Rotation paths and how fast each direction turns (degrees per step):
Each turn is a multiple of 5 degrees from 10 to 175, or 0.
Each row of a path follows its step; steps can be skipped.

step 0: -14  11  10  -7   5  12  -9  -8   4   3   4  12 -11 -11  -2  -8  -2   6  -9 -12   1  -1   1 -16   3  14   9  -6 -21  -5  -4
step 1:  -7 -13 -19   1   5   2   0  -1  -5   8  11   1  -5   4  -3  13  17  15 -18  11   0  -8  -2   4 -11  -2   1 -10 -15   7  -3
step 2:   8  -7  -2   2  -5  -4 -19  -9   3  -7  11  15 -11   4   7  -6  -5   2   2  17  -7   6 -13  16   2  11  -7  -5   2 -16 -10
step 3:   7   2  -5  -7 -17  13  -4  -2  12   6  16  -4   1  17  -9 -15   9  15   5 -13   2  19  -4  -1  -6  -4   3   4  -1  -2   3
step 4:   0  -4  -3  -5  -3  -7   3 -14  -1   1 -11  -7  -5  -5  -3  -8   2  19 -10   3 -11   9   6 -10   0  19  17 -16  17   4   5
step 5:   3 -24   4  -7   7  20  -5  14 -16  -1  -3   8  -7   2   2  -4   9   8   2   6   2   3   0 -18   0   1 -15  -6  11   1  -4
step 6: -12  -4  11  10  -7   2 -24   1   8 -11   0   5   0  19   6   2  13  -8 -20  -3  -3   0  -3  -9   7   3  10   8   6   1  -5
step 7:  -1   8  12 -12   0   7   0   2   9   3 -11   6   5  17 -13   1  -1  22  -6   9 -22  -9   3   3 -10   0  -4   7  -9   2  -7
step 8: -20   3   2   5   7  11   0  -8   8   4   0  11  -1  -9  -3 -10   8  -4  12  16  -4  11  -8  -9  -3  18   6 -10 -17   4  -5
step 9: -14  -9  -5  -2   3   7  -5   4   5   3  18   3 -23  -7 -11   1   1  15 -17  -9   7  -9  -3  -2  -2  -4   0 -10  -9 -14  -4
step 10:  17 -11 -21   0  -4  -4 -19 -11  -5  -1   4   6   0   5   8  -9   9   6 -14  15 -12  -1  -3  10  -1   0   6  -3 -13   3   0
step 11:   9   0  11 -10  -6   6   2  -3   6   3  13   0  -7  18   2  -2   2  14   3  11   5  26  -7  11   3  14  -8  -1   6 -11  -2
Speeds:
 4  5 -1 -1 -6  1 -3 -1  6 -1  0  2  0  3 -3 -4 -2 -5 -6  2 -4  1  4  0  5 -2 -7  3 -1  0  9
95
 1 -5 -2 -1  7  4  3  2 -2  0 -2 -4 -5 -7  0 -8  0  0 -5 -1  2 -1  4 -4  7 -1  5 -1 -4 -1  4
80
 -2   0  -1   5  -1  -1  -3   0  -2  -1   0   4  -8  -3  -1   7   1   2   3  -1   2  -3   0  -4   2  -1  -5 -10   0   8   7
90
 5 -4 -3  0 -3  3  3 -3  1 -1 -5  2  3  4  3 -2 -3  4 -1 -3  6  2 -3 -4  4  1  0  2 13  4  1
45
 6 -2  2 -2 -1 -5 -6  2 -6 -2  4 -8 -1 -1 -2 -2  4  0  2 -2 -2  8  5  2 -4  2  0 -2  7 -1  3
45

step 0:   2  17 -11  -1  -3   5  18   3  20   1   6   6   0 -10 -11   8  21 -30 -10  -3   2 -11   2  10   3   3  19  -1  -7   0   4
step 1: -14 -12   7  -9  -8  -5  -3 -11   1  22  13   6  -2  10  -2   2   0  21   2 -11  27   9   4   9  -7   1  20   7  -7  -6   2
step 2: -15  10   2   8  -6   8   8  12 -10 -14  14   4  19   4 -26  -7  -3   6 -22   7  -3  -9   5 -10   6  13 -10   6  -5 -12   5
step 3:  -3   8 -15  24  12  -1  -7   3  13  13  16   2  -8 -22  16  -7 -12  -6  -2  -6   8 -14  -2  11  -7   7  14   7   5  -5  11
step 4: -20  -2  16  -7   5  15  24  11   5   0  -1   2 -12  14   4   0  11   9  -5 -27   4  -7   5 -10  -1   7  10   5   7   3 -15
step 5:  -3   8   0   9 -14 -16  11  -6  13  -7  27   6  19  -2  11   5  11  -5 -11  19  10   9   5  -1  11  10   3  10  -2   9  -4
step 6:   4   4   6   9  18   7  -1  -9   0  26   0 -14 -11   3 -19  -3   0  10   0   7   9 -14  10  -6   9  14  18  14  -3  -2  16
step 7: -33  17  -8 -11  -7  -6  13  10   6 -11   0   7 -10 -14  -2  -7   7   6   3   0   6   1  14  -3  -1  -4  -3   6   7 -26   3
step 8:   4  22 -11  -3   3   2   5   8  -2  13  20   5   5  22  17 -14   2  -5 -17  -3  18 -12 -12   4  -2  -1   6  -2 -11  10   6
step 9:  -3  -7  22   8  -7   7   5  -3   7  -1  16  -4  -5  -5   4 -10  -7   9  10 -17   4   9   7 -21  16  23   7  -8  -6 -11  14
step 10: -13  14  -4   9   1  12  14  -2   6   6  13  11 -16  -8 -12  17  17 -21  -9  20   5  -5  -2   0  -8  14  -9   1  -1  -7  -9
step 11:  -2  -2 -10  -8  -2 -10  -1  -9   7  17  -3   1   1  -4   2  -1   7   5 -22 -19  18  -6  18  12   9   1  29  -7  -9  -5   2
Speeds:
  2   0  -7   1   0  -2  -3  -1  -3  -2  -2   1   5   4   5  -2  -1   3 -12   3   1   0   3  -3   7   1  -2  -2  -4  -1  -6
120
 6 -9 -3  5  0  0  6  5  1 -1  2 -2 -1  5 -1  3  0 -1  3  1  7 -3  4  3  4 -6 -5 -3  3 -4  2
0
 1  7  1 -3  4 -5  4  0  1  0 -3 -6 -3  3  7 -4  3  3  5  7  0 -1  3 -5  5 -1 -2  5  5  3  2
35
 0 -4 -3 -2  6  0 -6 -3  1  7 -2  1  2  1 -3 -4 -3 -1  5 -7  9  0  3 -7  2  1  2 -1  3  5 -1
140

step 0:  -9 -15 -13  13   4  20  -9  -1  16  -6   2   9   2  -8 -15  -5   0  -8   2   3 -13   3  16   4   8  -3  18  -8  -4   5   4
step 1:   7 -16   9  -6  -4   2  -7  -3  12  -7   8  11   1   2  -6 -11 -15   2 -15  -1   9  -2  -5 -14  -6 -19   1 -11  -1  11  22
step 2:  -1  -6   9  -8   2   4  11 -10  -2 -16 -11 -10  -5  15 -14  -8 -12  13   7  -4  -5  13 -12   3 -10  16  -4  -7   9   7  16
step 3: -24   7  -5   4  -4   3   5 -10   6 -14  12 -15 -11  -1 -11  11  -9 -10   2  -1 -13  19  13   3  -3  -7   2  11   4   3   4
step 4:   5   3  -8 -10 -19   1  -2  -4  15  -8   2   3  10 -16  -6  -4 -10   3 -19  14   4  16  -5  -3  -1 -13  -3  10  -1  12 -14
step 5:  11 -14  -8  -4   6  11  -8  12   7   4  -9   7   0   0  -7 -14   0  15  14   6  -6  25  -5 -10 -10   3   4   5  15   0  -4
step 6:  -4   1  13  -4  10   9  -5  -4  21   3  10  -6 -13   9   2  16   1  -1   7 -14   1   7  -3 -17 -10 -13  15   1  16   1   0
step 7:   6  18  19   6   7   0  15 -16  13  -1  -2  -4   4  -2  -7  -1 -12   4  -5  -1   3   4  -5   0   0   2   4  -7   3  24 -20
step 8:  -6   7  -6  19  12   5  10  -9   1  14  -3  -1  -5  -4   2 -20 -15  10  10  18  -4  17  12  -6  -5  -4  -3   6  -7  -3  -1
step 9: -11  -5  -8   2  -7  13  -1 -15  23   4  -5   0  -3   2  20   6   3  17 -12   5  12   3  -1 -11  -8  -6   2   4  -1 -17   3
step 10:   2  -8   4  13   4  11  -1  -5  13 -17 -18  14   2   0   5   3  11  14 -11  -6  -6   1   5   5  -5  14  18  -4   6  16  -7
step 11:   2   4   7   5  16   0  -3  -3   2 -11   0   7 -20  -4  -1 -17  -5  -5   2   5  -7  -2  12  -8  -3 -15  24   0  -9  12  17
Speeds:
-2  6 -1  0 -2  6  7  1  3  1  5  5  6  1  1 -5  3  0 -1  0 -4  4 -3  1  8  0 -2  6 -4 -5  1
80
 -1  -1   0 -11   0  -2  -4   4  -2  -8   1   0  -7  -2  -3   1   1  -1  -1  -1  -2   6   0   1   3  -1  -8   4   0   4   1
35
 0  1  5  6 -3  0  1  3 -1 -2  2  5  4 -3  3 -1  2 -7 -6  4 -2  0  5 -1 -1 -3 -4 -5  3 10 -3
110
 1  6  5  4 -1 -8  3  5  1 -8  5  3 -2  5 -2  3  3  5  0  0  0  1 -1 -4 -1  5  5 -2  2 -2  4
85
 1  3  2 -3 -6 -3  0  0 -1  5 -7 -4  4 -5 -1  3  7  6 -3  1 -6  3  6  1 -2 -3  3  1  0 -1  6
65
 1 -2 10 -7 -7 -3  1 -1  6 -2 -3 -1  3  2 -1 -3 -1 -1 -5  1  7 -4  0  1  0  2  0  2 -2 -3 -6
135
